In the data rows, the value 50 means zero.
Each row below has a hidden score, from 0 to 20, with 10 about the middle. What is it? The score is a weighted sum of the row's numbers plus the product of two more (or one squared), each taken from its middle value.
array([36, 32, 55, 35, 11, 46, 35, 51, 55, 60, 47, 58, 07, 50, 42, 60]) >> 10
array([68, 61, 53, 44, 58, 55, 38, 59, 65, 62, 64, 61, 36, 23, 54, 55]) >> 10
array([34, 20, 26, 37, 33, 48, 16, 32, 44, 48, 28, 43, 56, 49, 49, 30]) >> 13
array([54, 45, 39, 37, 42, 44, 61, 38, 45, 49, 50, 39, 63, 53, 54, 59]) >> 7
array([59, 82, 69, 65, 64, 52, 60, 52, 64, 45, 58, 46, 55, 55, 42, 67]) >> 8
array([43, 84, 85, 69, 73, 78, 65, 77, 58, 46, 50, 30, 57, 67, 99, 35]) >> 5
array([30, 44, 30, 27, 55, 51, 65, 39, 24, 40, 40, 60, 55, 49, 52, 43]) >> 14
array([69, 83, 92, 69, 47, 87, 68, 71, 99, 31, 77, 81, 47, 54, 48, 48]) >> 9
array([60, 60, 74, 66, 80, 64, 66, 63, 52, 34, 25, 54, 56, 63, 69, 41]) >> 11
array([58, 51, 49, 06, 56, 62, 41, 80, 52, 35, 14, 49, 55, 63, 75, 45]) >> 8
array([44, 67, 83, 75, 63, 53, 63, 86, 59, 58, 59, 59, 23, 45, 60, 69]) >> 6
array([76, 63, 54, 58, 64, 61, 54, 53, 77, 43, 57, 61, 57, 50, 43, 56]) >> 8
array([54, 61, 51, 79, 60, 41, 57, 63, 60, 73, 59, 36, 43, 55, 43, 61]) >> 8
array([66, 42, 49, 59, 63, 38, 59, 53, 45, 58, 42, 45, 62, 49, 46, 49]) >> 11
array([37, 43, 48, 43, 51, 43, 51, 56, 36, 50, 27, 44, 49, 53, 50, 52]) >> 10
array([59, 59, 60, 55, 48, 47, 55, 63, 49, 50, 61, 42, 57, 46, 39, 68]) >> 6
array([47, 75, 75, 73, 67, 66, 66, 59, 50, 54, 54, 40, 69, 68, 74, 36]) >> 13
array([77, 63, 50, 63, 37, 64, 61, 48, 68, 45, 56, 61, 39, 58, 33, 50]) >> 13
array([51, 72, 60, 66, 62, 43, 59, 58, 37, 70, 55, 37, 56, 56, 60, 68]) >> 7
array([53, 44, 54, 67, 42, 52, 50, 56, 44, 52, 36, 38, 70, 59, 48, 53]) >> 11
array([47, 47, 35, 57, 58, 34, 54, 45, 45, 79, 68, 38, 53, 41, 49, 61]) >> 6
array([55, 52, 31, 44, 34, 59, 57, 42, 34, 55, 47, 26, 70, 60, 62, 36]) >> 15
array([40, 50, 42, 27, 51, 48, 58, 52, 32, 27, 41, 52, 52, 57, 52, 48]) >> 10
array([80, 64, 83, 29, 99, 85, 59, 80, 99, 23, 46, 59, 54, 41, 69, 54]) >> 6
array([62, 52, 37, 35, 43, 51, 69, 37, 28, 56, 51, 38, 58, 58, 54, 44]) >> 14
array([43, 47, 61, 48, 29, 52, 43, 47, 54, 63, 51, 63, 08, 46, 41, 64]) >> 11
array([48, 55, 55, 63, 44, 57, 46, 66, 32, 63, 49, 30, 61, 54, 59, 50]) >> 13
array([76, 43, 58, 63, 79, 45, 60, 47, 62, 39, 32, 47, 52, 64, 41, 70]) >> 11
array([63, 65, 57, 83, 59, 50, 56, 54, 46, 59, 52, 48, 56, 58, 51, 66]) >> 9
array([58, 96, 99, 75, 86, 78, 74, 78, 88, 31, 55, 56, 53, 48, 64, 34]) >> 17
array([00, 00, 60, 44, 25, 13, 08, 18, 25, 39, 51, 54, 23, 47, 48, 38]) >> 7
array([62, 62, 56, 65, 78, 61, 43, 67, 56, 68, 63, 49, 33, 32, 56, 65]) >> 12
array([42, 58, 65, 64, 60, 64, 73, 51, 54, 46, 48, 40, 55, 62, 74, 37]) >> 4
array([54, 42, 34, 57, 52, 34, 52, 54, 33, 54, 43, 41, 50, 55, 47, 63]) >> 11
array([64, 63, 36, 49, 57, 67, 61, 55, 67, 49, 38, 49, 48, 41, 49, 73]) >> 10
array([59, 41, 36, 28, 62, 48, 55, 81, 42, 28, 34, 48, 52, 58, 73, 43]) >> 13
array([72, 56, 59, 75, 60, 47, 42, 75, 52, 58, 71, 47, 33, 40, 50, 58]) >> 12
array([60, 86, 87, 70, 90, 74, 60, 73, 72, 36, 49, 45, 53, 51, 66, 46]) >> 12
array([60, 47, 67, 59, 47, 58, 42, 68, 42, 57, 61, 52, 46, 58, 54, 67]) >> 9
array([29, 37, 41, 29, 52, 52, 47, 56, 22, 18, 34, 57, 49, 42, 58, 34]) >> 14
array([83, 49, 39, 55, 62, 48, 57, 57, 50, 68, 56, 41, 52, 52, 52, 67]) >> 11
array([66, 71, 62, 67, 59, 51, 72, 55, 58, 35, 43, 47, 60, 56, 50, 62]) >> 10
array([52, 45, 42, 04, 60, 65, 38, 55, 44, 34, 07, 53, 48, 62, 53, 31]) >> 12
array([41, 47, 31, 62, 35, 32, 44, 29, 46, 59, 47, 40, 47, 47, 45, 59]) >> 7
array([48, 56, 75, 69, 57, 47, 54, 75, 58, 48, 67, 74, 49, 35, 38, 54]) >> 3
array([24, 36, 25, 27, 45, 24, 24, 25, 46, 57, 54, 43, 48, 61, 53, 27]) >> 8
array([20, 26, 33, 50, 44, 25, 31, 16, 39, 64, 46, 49, 44, 41, 43, 34]) >> 10
array([50, 49, 41, 56, 62, 28, 44, 27, 41, 71, 60, 33, 42, 55, 43, 70]) >> 6
array([47, 51, 39, 32, 53, 53, 40, 58, 44, 31, 31, 63, 50, 66, 45, 52]) >> 11
array([82, 68, 61, 43, 77, 93, 55, 76, 99, 18, 48, 68, 52, 47, 53, 57]) >> 8
array([27, 27, 46, 32, 38, 34, 38, 31, 29, 41, 49, 38, 50, 46, 46, 26]) >> 13
array([29, 41, 59, 47, 39, 21, 41, 38, 39, 64, 61, 34, 15, 43, 32, 65]) >> 8
array([44, 50, 36, 70, 37, 41, 51, 45, 43, 72, 60, 48, 59, 24, 49, 59]) >> 9
array([33, 42, 45, 09, 75, 46, 42, 60, 37, 29, 41, 55, 56, 36, 80, 30]) >> 9
array([47, 53, 55, 83, 61, 28, 51, 65, 37, 86, 52, 32, 62, 55, 45, 59]) >> 9
array([63, 69, 69, 76, 59, 38, 55, 57, 45, 58, 46, 36, 52, 44, 46, 69]) >> 12
array([10, 10, 52, 34, 03, 00, 03, 07, 26, 52, 58, 65, 27, 40, 47, 35]) >> 8
array([48, 37, 41, 34, 44, 37, 29, 42, 43, 67, 49, 55, 41, 62, 32, 49]) >> 9
array([42, 64, 91, 61, 69, 65, 68, 77, 56, 48, 29, 47, 88, 58, 87, 34]) >> 14
array([60, 46, 45, 61, 60, 49, 42, 59, 60, 66, 53, 46, 40, 32, 51, 69]) >> 9
array([25, 49, 72, 38, 17, 51, 19, 46, 56, 62, 54, 52, 00, 36, 39, 63]) >> 10
array([67, 71, 50, 68, 57, 52, 51, 71, 55, 67, 71, 51, 52, 40, 40, 63]) >> 7
array([62, 60, 63, 72, 37, 38, 64, 59, 37, 53, 40, 44, 46, 49, 44, 67]) >> 13
array([72, 57, 74, 22, 51, 86, 43, 66, 77, 35, 42, 69, 20, 50, 47, 66]) >> 9
array([56, 59, 38, 62, 41, 49, 49, 84, 43, 52, 80, 54, 58, 51, 42, 53]) >> 5
array([55, 36, 42, 50, 42, 53, 60, 64, 45, 53, 40, 41, 55, 65, 49, 67]) >> 10
array([54, 73, 64, 80, 64, 43, 73, 69, 68, 61, 55, 34, 52, 47, 56, 65]) >> 5
array([63, 88, 82, 71, 57, 73, 64, 78, 91, 29, 68, 74, 62, 56, 46, 56]) >> 2
array([42, 35, 29, 37, 41, 39, 44, 28, 27, 41, 42, 43, 41, 48, 47, 31]) >> 15
array([29, 50, 57, 25, 72, 40, 58, 43, 26, 31, 22, 55, 58, 34, 59, 41]) >> 10
array([58, 47, 35, 68, 55, 34, 55, 49, 31, 65, 41, 29, 50, 60, 51, 47]) >> 12
array([46, 53, 52, 65, 39, 54, 44, 63, 47, 62, 57, 44, 30, 40, 47, 71]) >> 9
array([40, 37, 46, 55, 39, 27, 32, 37, 47, 63, 60, 44, 33, 37, 50, 41]) >> 10
array([68, 68, 56, 43, 69, 84, 70, 51, 75, 30, 57, 80, 35, 43, 39, 52]) >> 14
array([26, 16, 14, 14, 28, 39, 00, 17, 46, 37, 35, 62, 59, 61, 61, 22]) >> 11
array([42, 37, 30, 53, 37, 40, 43, 43, 30, 54, 55, 38, 62, 68, 43, 58]) >> 9
array([65, 86, 81, 55, 83, 75, 68, 68, 79, 32, 36, 61, 66, 59, 69, 33]) >> 13
array([38, 37, 35, 41, 59, 29, 42, 27, 56, 45, 35, 45, 39, 72, 54, 45]) >> 7
array([44, 36, 40, 32, 50, 39, 52, 43, 33, 42, 55, 54, 64, 40, 42, 48]) >> 7
array([68, 60, 53, 65, 45, 73, 55, 49, 71, 48, 67, 57, 34, 40, 49, 64]) >> 11
array([65, 59, 54, 55, 58, 55, 43, 68, 64, 68, 64, 61, 40, 25, 42, 60]) >> 8
array([57, 57, 63, 35, 56, 56, 58, 54, 48, 54, 40, 72, 46, 51, 47, 61]) >> 8
array([44, 34, 19, 36, 27, 37, 23, 39, 48, 44, 46, 38, 46, 67, 51, 25]) >> 12
array([76, 66, 68, 64, 41, 76, 83, 60, 83, 37, 56, 69, 51, 55, 39, 47]) >> 13
array([56, 45, 51, 68, 56, 58, 28, 49, 61, 62, 63, 72, 20, 31, 59, 69]) >> 13
array([49, 38, 28, 42, 65, 36, 47, 54, 36, 39, 33, 46, 72, 69, 39, 42]) >> 10
array([74, 87, 81, 64, 60, 86, 58, 61, 91, 26, 63, 56, 53, 41, 42, 50]) >> 12
array([46, 35, 49, 55, 51, 49, 49, 31, 30, 67, 51, 45, 69, 50, 42, 39]) >> 14
array([42, 20, 40, 44, 08, 49, 21, 13, 39, 40, 45, 41, 64, 60, 64, 24]) >> 14
array([51, 50, 24, 57, 45, 55, 50, 48, 43, 62, 44, 32, 64, 77, 50, 51]) >> 11
array([71, 62, 60, 61, 67, 51, 60, 74, 54, 65, 71, 51, 48, 38, 54, 60]) >> 9
array([49, 65, 66, 54, 56, 67, 77, 47, 49, 44, 39, 35, 62, 73, 72, 36]) >> 11
array([74, 66, 57, 29, 64, 91, 70, 72, 81, 18, 54, 76, 55, 41, 59, 68]) >> 8
array([42, 32, 49, 57, 41, 28, 47, 42, 39, 49, 47, 53, 41, 27, 37, 49]) >> 11
array([67, 54, 55, 66, 49, 36, 60, 62, 50, 57, 46, 32, 42, 40, 43, 81]) >> 7
array([69, 62, 62, 46, 50, 78, 60, 47, 76, 34, 52, 74, 42, 50, 42, 65]) >> 9
array([67, 67, 52, 56, 75, 50, 72, 53, 63, 44, 42, 50, 50, 41, 42, 49]) >> 12
array([40, 72, 80, 65, 72, 55, 75, 57, 54, 56, 63, 31, 62, 61, 79, 30]) >> 11
array([07, 09, 48, 46, 33, 27, 17, 17, 36, 50, 65, 58, 23, 47, 41, 33]) >> 11
array([38, 21, 30, 42, 56, 37, 31, 23, 48, 51, 28, 52, 38, 53, 54, 35]) >> 13
array([28, 50, 42, 14, 54, 51, 51, 36, 26, 40, 24, 47, 46, 34, 60, 44]) >> 11
array([32, 16, 22, 29, 45, 39, 37, 13, 43, 60, 52, 40, 57, 50, 63, 43]) >> 2
array([67, 54, 51, 56, 75, 38, 72, 56, 44, 56, 42, 48, 61, 58, 60, 60]) >> 7
array([70, 50, 63, 19, 58, 83, 58, 62, 65, 43, 41, 74, 40, 42, 68, 72]) >> 10
array([66, 65, 74, 67, 71, 53, 72, 60, 76, 42, 55, 53, 63, 60, 53, 61]) >> 6
array([66, 52, 58, 58, 43, 60, 71, 48, 75, 44, 61, 64, 49, 32, 50, 66]) >> 7
array([50, 64, 54, 71, 60, 50, 65, 66, 43, 60, 48, 49, 48, 44, 49, 53]) >> 12
array([47, 52, 51, 62, 33, 62, 55, 44, 45, 54, 51, 37, 66, 66, 50, 53]) >> 11
array([48, 38, 45, 57, 28, 54, 42, 57, 46, 76, 37, 44, 40, 50, 33, 65]) >> 11
array([58, 47, 30, 46, 42, 55, 51, 38, 37, 42, 53, 41, 64, 77, 43, 31]) >> 14
array([58, 34, 49, 61, 51, 41, 49, 38, 41, 63, 44, 34, 61, 55, 44, 41]) >> 14
array([45, 51, 46, 53, 53, 43, 49, 61, 30, 69, 47, 56, 49, 49, 39, 44]) >> 11
array([50, 43, 38, 46, 38, 30, 53, 42, 35, 66, 47, 45, 61, 58, 46, 47]) >> 10
array([35, 53, 53, 46, 39, 45, 29, 46, 42, 73, 54, 47, 38, 46, 36, 54]) >> 9
array([48, 62, 47, 59, 65, 61, 72, 57, 34, 53, 57, 40, 55, 52, 56, 51]) >> 12
array([41, 40, 28, 23, 44, 61, 55, 39, 36, 40, 58, 70, 63, 50, 57, 34]) >> 13
array([65, 50, 63, 57, 55, 57, 46, 56, 52, 56, 78, 46, 27, 38, 40, 50]) >> 14
array([46, 51, 41, 20, 65, 58, 51, 48, 38, 37, 36, 51, 67, 54, 45, 32]) >> 8
array([85, 85, 65, 52, 52, 99, 67, 84, 99, 19, 70, 76, 42, 58, 39, 61]) >> 2
array([22, 28, 57, 24, 55, 44, 47, 46, 32, 44, 38, 42, 56, 47, 54, 43]) >> 8
array([58, 53, 49, 58, 33, 41, 65, 53, 37, 61, 38, 48, 49, 36, 38, 71]) >> 11
array([70, 51, 42, 43, 68, 50, 25, 71, 63, 71, 54, 66, 24, 20, 60, 63]) >> 15
array([68, 63, 59, 63, 69, 52, 63, 70, 56, 45, 64, 49, 71, 53, 51, 65]) >> 5
array([38, 52, 32, 33, 44, 43, 52, 42, 21, 42, 54, 45, 46, 52, 42, 48]) >> 12
array([40, 37, 41, 19, 37, 53, 41, 33, 35, 27, 32, 45, 50, 65, 55, 39]) >> 11
array([35, 35, 58, 42, 38, 35, 33, 57, 43, 75, 51, 60, 35, 40, 33, 47]) >> 7
array([10, 16, 07, 14, 17, 41, 00, 06, 44, 45, 26, 65, 55, 51, 63, 04]) >> 12
array([45, 52, 53, 50, 44, 47, 52, 49, 48, 63, 46, 68, 41, 62, 43, 61]) >> 10
